(in the rows, 128 means zero)
The rows of Y fall into a few groups, which share some directions, and each row is roughly a mix of its group's hidden directions, except some rows that fit no group.
Y, 108 rows:
[[111 103 122  72 180  89 132 144 107  91]
 [146 194 153 135 123  92 173 139 156 154]
 [ 87 148 123 147 195 116 136 143  90 168]
 [132  79 151 169  99 133 109 141  66 107]
 [130 110 130 146 135 126 159 204  79 107]
 [165 169 157 162  95 128 159 133 165 171]
 [127 147  89 146 104  86 102  82 170  94]
 [ 92 184 135 174 102 158 109 109 158 151]
 [ 64  75 169 128 102 109 137 130 143 147]
 [ 79  72  95 118 128  87 127  85 139 131]
 [105 118 130  75 137 141 125 147 125  49]
 [ 88  98  88  81 167 137  99 121 128  89]
 [117 116 151 192 115 150  93 179 151 150]
 [162 129 190 142  70 122 134 164 127 147]
 [115 100 170 128 131  93 171  72 133 166]
 [130  98  85 112 112  82  89 144 122  71]
 [190 147 123 106 151 110 121 156  65 133]
 [162  61 113 140  83 142 162 140 123  99]
 [160 108 138  90 123 118 147 198 135  83]
 [176 119 158 124 118 153 117  85 129 194]
 [132  98 136  96 152  98 103  68 144 177]
 [134 125  90 101 158 124 118 192 118  74]
 [110 178 208 154 120 138 114 128 123 137]
 [104 126 144  54 172 141 134 142 132  87]
 [ 96 152  86  98 137 164 103  90  79 113]
 [129 112 109  85  87  70  98 102 160 146]
 [120 150 101 139 103 181  62 149 129 100]
 [110 128 159 104  98 196  88 164 136 129]
 [134 135 143  85 148 187 106 120 111  69]
 [ 89 163 101 177 136 101 154  99 118 174]
 [131 136 184 124 117  93 105 170  78  96]
 [100  91 137 124  68  84 153 160 158 122]
 [131  91  67 119  96  86 134 128 162  93]
 [119 145 167 124 157  78 135 178  78 116]
 [134  99 142  69 132  89 159  77 136 154]
 [173 130 135 171  93 197 145 124 122 134]
 [136 196 144  91 145 101 125 172 156 113]
 [127 190 169 145 134 157 165  86 137 151]
 [158 135 143 188 140 118 152 154 117 191]
 [103 124 115 146 140 182 130 101 191 166]
 [ 83  99 180 133 111 114 145 133 189 113]
 [105 148 162 170 151 126  99 101 129 195]
 [109 160 194 162 154  82 121 112 129 108]
 [163 133 170  92 142 102 181 123  97  89]
 [ 93 114 174 103 128  60 126 166 118 126]
 [119 190 142 160 155 151 104  78 153 145]
 [154 120 115 129 131  80 179 153  99  72]
 [128 140 202 115 143 111 177 116 103 158]
 [167 147  95 150 160 168 150 161  99  84]
 [156 151 182  90 146  88 157 126 156 162]
 [128 147 173 120 159  64 129 171 110 103]
 [163 103 157 151 167  64  97 125 111 114]
 [136 163 132  84 173  74 143 119  85 132]
 [136  89  64 157 113 108  99 138 174 117]
 [123  71 139 139  90  84 136  90 162  99]
 [118 160  96 205 142 157 106 133 141 152]
 [178  93  64 134 147 145 127 143 152  95]
 [155 198  88 152 115 151 127 105 124 165]
 [ 81 155 115  93 110  78 125 106  81 106]
 [130 167 129 173 110 102 166  89  87 163]
 [127 179 175 165 183 106 126 123 142 107]
 [123 149 143 146 161  56 121 130 145 180]
 [109 162 171 117 107 124  87 180 148  87]
 [ 97 150  81 103 159 116 141 167 162  81]
 [ 89 100  93 126  94  73  89 113 156 138]
 [164  70  80 128 162 101 100 147 121 110]
 [109 115 144 156 147 177 125 166 114 194]
 [ 99 112 111 173 126  56  93 142 113 130]
 [ 80 114 124 126 125 105 111  96 170 193]
 [ 75  70 146 138  92 126 133  92 159 140]
 [176 118 129 181 148 105 162 162 137 170]
 [142 165 125 125 191 127 138 181  87 115]
 [175 102 126  64 147 104 134  96 127  90]
 [151 130 173 133 133  61 128 142 175 100]
 [144 127 172 164 169 110 155 157 176  97]
 [138 158 152 106 149  86 125 185  74 122]
 [193 148 165 132  98 131 134 157 125  77]
 [ 91 140 204 113 119 119 127 171 103 114]
 [150 135  93  93 116 146 120  67 181 113]
 [126 104 122  78 159 129  96 181 134  78]
 [154  97 208 143 147 102 140 151 124 147]
 [163 140 142 185  99 130 129  73  98  99]
 [126 131 152 119 105 165  65 174 153  95]
 [163 115 137 114 112 124 160 173 120  55]
 [157 157 160 171 148  88 138 160 117 180]
 [138 190  82 166 107 156 132 103 134 159]
 [187 129 187 149 144 155 108 130 162 108]
 [133 112 142 102 145 126 144  57 143 186]
 [ 87 129 161  80  65 131 109 146 135 105]
 [119  98 149 118 105 183  61 128 154 118]
 [107 138  93 154  90  67 124  96 165 107]
 [127 195 163 147 126 178 101 130 116  97]
 [145 197 172 112 154 110 108 169 118 121]
 [112 101 165  91 149  89 117 171 112  79]
 [121  65 129 143 135 118 163  70 104 157]
 [ 84  96  77 102 158 141 127 136 167  89]
 [180 102 170 150 111 120 139 115  77 167]
 [160 104 131 162 166  71 104 149  98  98]
 [155 110 185 103 104  78 137 126 146  83]
 [ 99 162 177 112 156 110 123 183  95 147]
 [153 194 142  96 144 169 109 168 133 114]
 [126 140  99 105 130 171  68 169 146  90]
 [173 118 117  76 173 111 128 180 114 111]
 [148 144  83 155 114 178 124  94  95 173]
 [ 94  62 131 120 136  74 147 129 142  92]
 [ 94  80  98  89 179 106 150 106 124 109]
 [120 134 148  63 178  78 145 109 125 133]
 [162  60  94  90 153 125 135 114 149 154]]
Here is one row from each group, named. Which group is each of the other rows in?
[128 129 146 108 157  79 188  89 137 163] -> G
[167 125 131  88 138  88 177  86 132  92] -> L
[104 146  95 173 169 162 131  80 104 152] -> J

[136 182 109 194 156 144 125  93 138 145] -> L
[107 135 122  97  75  80 127 126 131  66] -> L
[ 99 106 118 161 158  89 106 161  74 160] -> L
[141 104  52 129 168  90 138 118 112 146] -> J
[129  69 112  89 159 143  88 113  85 112] -> G
[101 156 156 195 103 154 112 152 155 152] -> L
[150 141 215 120 149 110 107 125 101 113] -> L
[111  86 149  68 158 131 110 140 178 108] -> G
[114 178 180 123 151 165 145 120  84 155] -> L
